[ 1.6  1.   0.9 -2.8  0.9  0.6  0.6 -1.   2.1 -0.1  0.1 -0.1  1.9 -0.3]
[-0.9 -1.6 -0.7  1.4 -1.   0.6  0.5  0.2 -2.5  1.2 -1.6  0.6 -0.2  1.6]
[ 0.1  1.1  0.3 -0.6 -0.2 -0.4  0.5  0.1  1.3 -1.6 -0.3  0.2 -1.2 -0.3]
[-1.3 -0.6 -1.6  1.5 -0.4 -1.  -0.5  1.6 -2.  -0.3  1.1 -0.1 -1.9  0.2]
[ 0.  -0.4 -0.5 -1.4  1.3  0.  -0.4  0.  -1.2  1.   1.2 -0.4  2.2 -0.9]
[ 0.6  0.5 -0.6 -2.2  2.1 -0.3 -0.4  0.1  0.1  0.5  1.6 -0.2  2.1 -0.9]
[-0.5 -1.1  1.1  3.5 -3.2  1.3 -0.6  0.4 -0.7  0.5 -2.8  0.2 -1.9  2.2]
[ 1.2  1.   1.4 -0.2 -0.7  0.7  0.6 -1.2  2.8 -0.3 -1.  -0.2 -0.1  0.3]
[-0.2 -1.1 -0.2  1.6 -1.   0.3  0.  -0.3  0.   1.2 -0.5  0.1 -0.3  0.7]
[ 0.  -0.1 -0.2 -1.   0.9  0.5  0.   0.1 -0.6  0.3  0.1  0.3  1.5 -0.1]
[ 0.   0.   1.   2.1 -2.4  1.   0.8 -0.6  1.3  0.1 -2.7  0.1 -1.4  1.4]
[-0.7 -0.4 -0.1  2.5 -2.3 -0.1  1.1  1.3 -0.7 -0.9 -1.5  0.6 -2.8  1.3]
[-0.8 -0.4 -0.5  1.9 -2.2 -0.2  0.6  0.9 -0.9 -0.8 -1.   0.7 -2.7  0.7]
[ 0.6  0.3  0.8  0.4  0.2  0.5 -1.3 -0.1  0.6  0.4 -0.3  0.   0.1  0.2]
[ 2.7  2.6  2.4 -3.2  1.3  0.6  0.6 -2.7  5.  -0.8  0.4 -0.4  1.9 -0.9]
[-1.5 -0.6 -1.   2.1 -1.1 -0.7  0.2  1.4 -1.7 -0.3  0.1  0.3 -1.7  0.3]
[ 0.2 -0.5  0.7  1.9 -1.7  0.7  0.6 -0.6  1.   0.5 -1.9 -0.4 -0.4  0.9]
[ 1.4  1.2  1.9 -2.  -0.8  1.   1.9 -1.1  2.5 -1.1 -2.   0.8  0.7  1.2]
[-0.6 -1.  -1.  -0.1  0.5  0.1 -0.1  0.2 -1.8  1.4  0.9 -0.2  1.5 -0.2]
[ 0.3  1.7  0.2 -2.2  1.8 -0.9 -0.3 -0.3  1.  -1.1  1.6 -0.2  0.5 -1.6]
[-1.1 -1.5 -0.7  1.2 -1.5  0.6  0.7  0.7 -2.3  0.9 -1.8  0.2  0.1  1.3]
[-0.8 -0.4 -0.8  0.3  0.5 -0.6  0.   0.4 -1.1 -0.6  1.4 -0.3 -1.  -0.3]
[ 1.4  0.6  2.6  0.1 -0.7  1.2  0.  -1.2  2.5 -0.2 -1.7  0.1  0.1  0.5]
[ 0.5  0.7  0.9 -1.3 -0.9  0.7  1.3 -0.3  1.1 -0.3 -2.3  0.7  0.8  1.2]
[ 0.1  0.1  0.7  1.2 -0.8  0.7 -1.5  0.2  0.9  0.7 -0.6 -0.2 -0.3  0. ]
[ 0.2  0.4 -0.6 -1.5  2.  -1.6 -0.5  0.8  0.4 -1.1  2.5 -0.4 -0.3 -1.7]
[ 0.2 -0.7 -0.2 -0.1  1.9  0.1 -2.8  0.  -0.9  1.3  2.4 -1.   1.  -1.5]
[-0.3  0.1 -0.8 -0.3  1.1 -1.   0.   0.3 -0.4 -0.6  2.   0.2 -0.8 -1. ]
[ 0.6  0.9 -0.3 -1.8  2.9 -1.1 -0.4 -0.3  0.5 -0.8  2.6 -0.1  0.7 -2.2]
[ 1.6  2.2  0.9 -3.6  2.9 -1.3 -0.2 -0.6  3.  -2.   2.7 -0.3  0.7 -2. ]
[-1.1 -1.  -1.7  0.3  0.9 -1.6 -1.4  0.6 -2.2  0.3  2.6 -0.1 -0.6 -1.5]
[-0.4 -0.6 -0.5  1.2  0.4 -0.1 -1.1  0.1 -0.3  1.2  0.4 -1.1  0.5 -0.6]
[-1.  -0.9 -1.   0.6 -0.5  0.3  0.   0.5 -2.3  1.  -0.6  0.   1.1  0.7]
[-1.2 -1.3 -0.6  1.9 -1.8 -0.2  1.   0.6 -1.7 -0.6 -1.2  0.7 -2.1  1.2]
[ 0.5  0.7  0.  -1.5  1.  -0.8  0.3 -0.3  0.7 -0.9  1.7  0.1  0.  -1.1]
[-1.6 -1.3 -1.3  3.3 -1.1  0.2 -1.1  0.4 -1.8  1.7 -1.1 -0.3 -0.8  0.8]
[-1.   0.  -2.3 -0.7  3.2 -1.8 -1.8  1.2 -2.1  0.4  4.3 -0.9  0.6 -2.6]
[ 0.6  1.2  0.9 -1.3  0.2 -0.4  1.  -0.4  1.7 -1.7  0.2  0.  -0.7 -0.3]
[ 0.6  0.   0.4  0.5 -0.4  0.7  0.  -0.5  1.2  0.3 -0.8 -0.4 -0.2  0.3]
[ 0.2  0.3 -0.1 -0.7  0.9 -1.3  0.1 -0.2  0.2 -0.6  1.1  0.1 -0.7 -1.1]
[ 0.7  0.1  1.1 -1.  -0.7  0.7  0.9 -0.3  0.7 -0.3 -1.5  0.7  0.8  0.9]
[-0.5 -0.1 -0.6  0.2  0.  -1.1 -0.5  1.  -0.6 -0.5  1.2  0.1 -1.4 -0.4]
[ 1.3  0.9  1.4 -2.8  0.7  0.9  1.  -1.6  1.2 -0.3 -1.   0.3  2.2  0.2]
[-0.9 -1.3 -0.8  0.8 -0.3  0.5  0.   0.2 -2.7  1.1 -1.1  0.3  1.   1. ]
[-1.3 -1.1 -1.3  0.5  0.1  0.2 -0.1  0.7 -2.4  1.2  0.3 -0.2  0.9  0.4]
[-0.1  0.2  0.5  1.7 -2.   0.7  0.2  0.2  1.  -0.1 -2.4 -0.3 -1.1  1. ]
[ 0.4  0.2  0.3 -0.9 -0.2  0.9  0.6 -0.6 -0.2  0.5 -1.   0.7  1.4  0.9]

[ 0.2 -0.5  0.7  1.9 -1.7  0.7  0.6 -0.6  1.   0.5 -1.9 -0.4 -0.4  0.9] -> w p
[ 0.2 -0.7 -0.2 -0.1  1.9  0.1 -2.8  0.  -0.9  1.3  2.4 -1.   1.  -1.5] -> w b
[ 0.  -0.4 -0.5 -1.4  1.3  0.  -0.4  0.  -1.2  1.   1.2 -0.4  2.2 -0.9] -> s y
[-1.2 -1.3 -0.6  1.9 -1.8 -0.2  1.   0.6 -1.7 -0.6 -1.2  0.7 -2.1  1.2] -> g f
[ 1.3  0.9  1.4 -2.8  0.7  0.9  1.  -1.6  1.2 -0.3 -1.   0.3  2.2  0.2] -> s y
[ 1.4  1.2  1.9 -2.  -0.8  1.   1.9 -1.1  2.5 -1.1 -2.   0.8  0.7  1.2] -> s y
[ 0.6  0.5 -0.6 -2.2  2.1 -0.3 -0.4  0.1  0.1  0.5  1.6 -0.2  2.1 -0.9] -> s y
[ 0.1  1.1  0.3 -0.6 -0.2 -0.4  0.5  0.1  1.3 -1.6 -0.3  0.2 -1.2 -0.3] -> g f
[ 0.3  1.7  0.2 -2.2  1.8 -0.9 -0.3 -0.3  1.  -1.1  1.6 -0.2  0.5 -1.6] -> g f
[-0.1  0.2  0.5  1.7 -2.   0.7  0.2  0.2  1.  -0.1 -2.4 -0.3 -1.1  1. ] -> w p
[-0.3  0.1 -0.8 -0.3  1.1 -1.   0.   0.3 -0.4 -0.6  2.   0.2 -0.8 -1. ] -> g f
[ 0.2  0.3 -0.1 -0.7  0.9 -1.3  0.1 -0.2  0.2 -0.6  1.1  0.1 -0.7 -1.1] -> g f
[-1.1 -1.  -1.7  0.3  0.9 -1.6 -1.4  0.6 -2.2  0.3  2.6 -0.1 -0.6 -1.5] -> g f
[ 0.1  0.1  0.7  1.2 -0.8  0.7 -1.5  0.2  0.9  0.7 -0.6 -0.2 -0.3  0. ] -> w b
[-0.9 -1.3 -0.8  0.8 -0.3  0.5  0.   0.2 -2.7  1.1 -1.1  0.3  1.   1. ] -> s y
[-0.9 -1.6 -0.7  1.4 -1.   0.6  0.5  0.2 -2.5  1.2 -1.6  0.6 -0.2  1.6] -> s y
[-0.5 -1.1  1.1  3.5 -3.2  1.3 -0.6  0.4 -0.7  0.5 -2.8  0.2 -1.9  2.2] -> w b
[-0.7 -0.4 -0.1  2.5 -2.3 -0.1  1.1  1.3 -0.7 -0.9 -1.5  0.6 -2.8  1.3] -> g f
[ 0.5  0.7  0.  -1.5  1.  -0.8  0.3 -0.3  0.7 -0.9  1.7  0.1  0.  -1.1] -> g f
[-1.   0.  -2.3 -0.7  3.2 -1.8 -1.8  1.2 -2.1  0.4  4.3 -0.9  0.6 -2.6] -> g f
[ 0.  -0.1 -0.2 -1.   0.9  0.5  0.   0.1 -0.6  0.3  0.1  0.3  1.5 -0.1] -> s y
[ 0.6  0.   0.4  0.5 -0.4  0.7  0.  -0.5  1.2  0.3 -0.8 -0.4 -0.2  0.3] -> w p
[ 1.4  0.6  2.6  0.1 -0.7  1.2  0.  -1.2  2.5 -0.2 -1.7  0.1  0.1  0.5] -> w b
[-0.2 -1.1 -0.2  1.6 -1.   0.3  0.  -0.3  0.   1.2 -0.5  0.1 -0.3  0.7] -> w p
[-0.5 -0.1 -0.6  0.2  0.  -1.1 -0.5  1.  -0.6 -0.5  1.2  0.1 -1.4 -0.4] -> g f
[ 0.2  0.4 -0.6 -1.5  2.  -1.6 -0.5  0.8  0.4 -1.1  2.5 -0.4 -0.3 -1.7] -> g f
[-0.4 -0.6 -0.5  1.2  0.4 -0.1 -1.1  0.1 -0.3  1.2  0.4 -1.1  0.5 -0.6] -> w p
[-1.1 -1.5 -0.7  1.2 -1.5  0.6  0.7  0.7 -2.3  0.9 -1.8  0.2  0.1  1.3] -> s y
[-1.6 -1.3 -1.3  3.3 -1.1  0.2 -1.1  0.4 -1.8  1.7 -1.1 -0.3 -0.8  0.8] -> w p
[-1.3 -0.6 -1.6  1.5 -0.4 -1.  -0.5  1.6 -2.  -0.3  1.1 -0.1 -1.9  0.2] -> g f
[-0.8 -0.4 -0.5  1.9 -2.2 -0.2  0.6  0.9 -0.9 -0.8 -1.   0.7 -2.7  0.7] -> g f
[-0.8 -0.4 -0.8  0.3  0.5 -0.6  0.   0.4 -1.1 -0.6  1.4 -0.3 -1.  -0.3] -> g f
[-1.5 -0.6 -1.   2.1 -1.1 -0.7  0.2  1.4 -1.7 -0.3  0.1  0.3 -1.7  0.3] -> g f
[ 0.6  0.3  0.8  0.4  0.2  0.5 -1.3 -0.1  0.6  0.4 -0.3  0.   0.1  0.2] -> w b
[ 0.6  0.9 -0.3 -1.8  2.9 -1.1 -0.4 -0.3  0.5 -0.8  2.6 -0.1  0.7 -2.2] -> g f
[ 0.7  0.1  1.1 -1.  -0.7  0.7  0.9 -0.3  0.7 -0.3 -1.5  0.7  0.8  0.9] -> s y
[-1.  -0.9 -1.   0.6 -0.5  0.3  0.   0.5 -2.3  1.  -0.6  0.   1.1  0.7] -> s y
[ 0.4  0.2  0.3 -0.9 -0.2  0.9  0.6 -0.6 -0.2  0.5 -1.   0.7  1.4  0.9] -> s y
[-1.3 -1.1 -1.3  0.5  0.1  0.2 -0.1  0.7 -2.4  1.2  0.3 -0.2  0.9  0.4] -> s y
[ 2.7  2.6  2.4 -3.2  1.3  0.6  0.6 -2.7  5.  -0.8  0.4 -0.4  1.9 -0.9] -> w p
[ 1.2  1.   1.4 -0.2 -0.7  0.7  0.6 -1.2  2.8 -0.3 -1.  -0.2 -0.1  0.3] -> w p
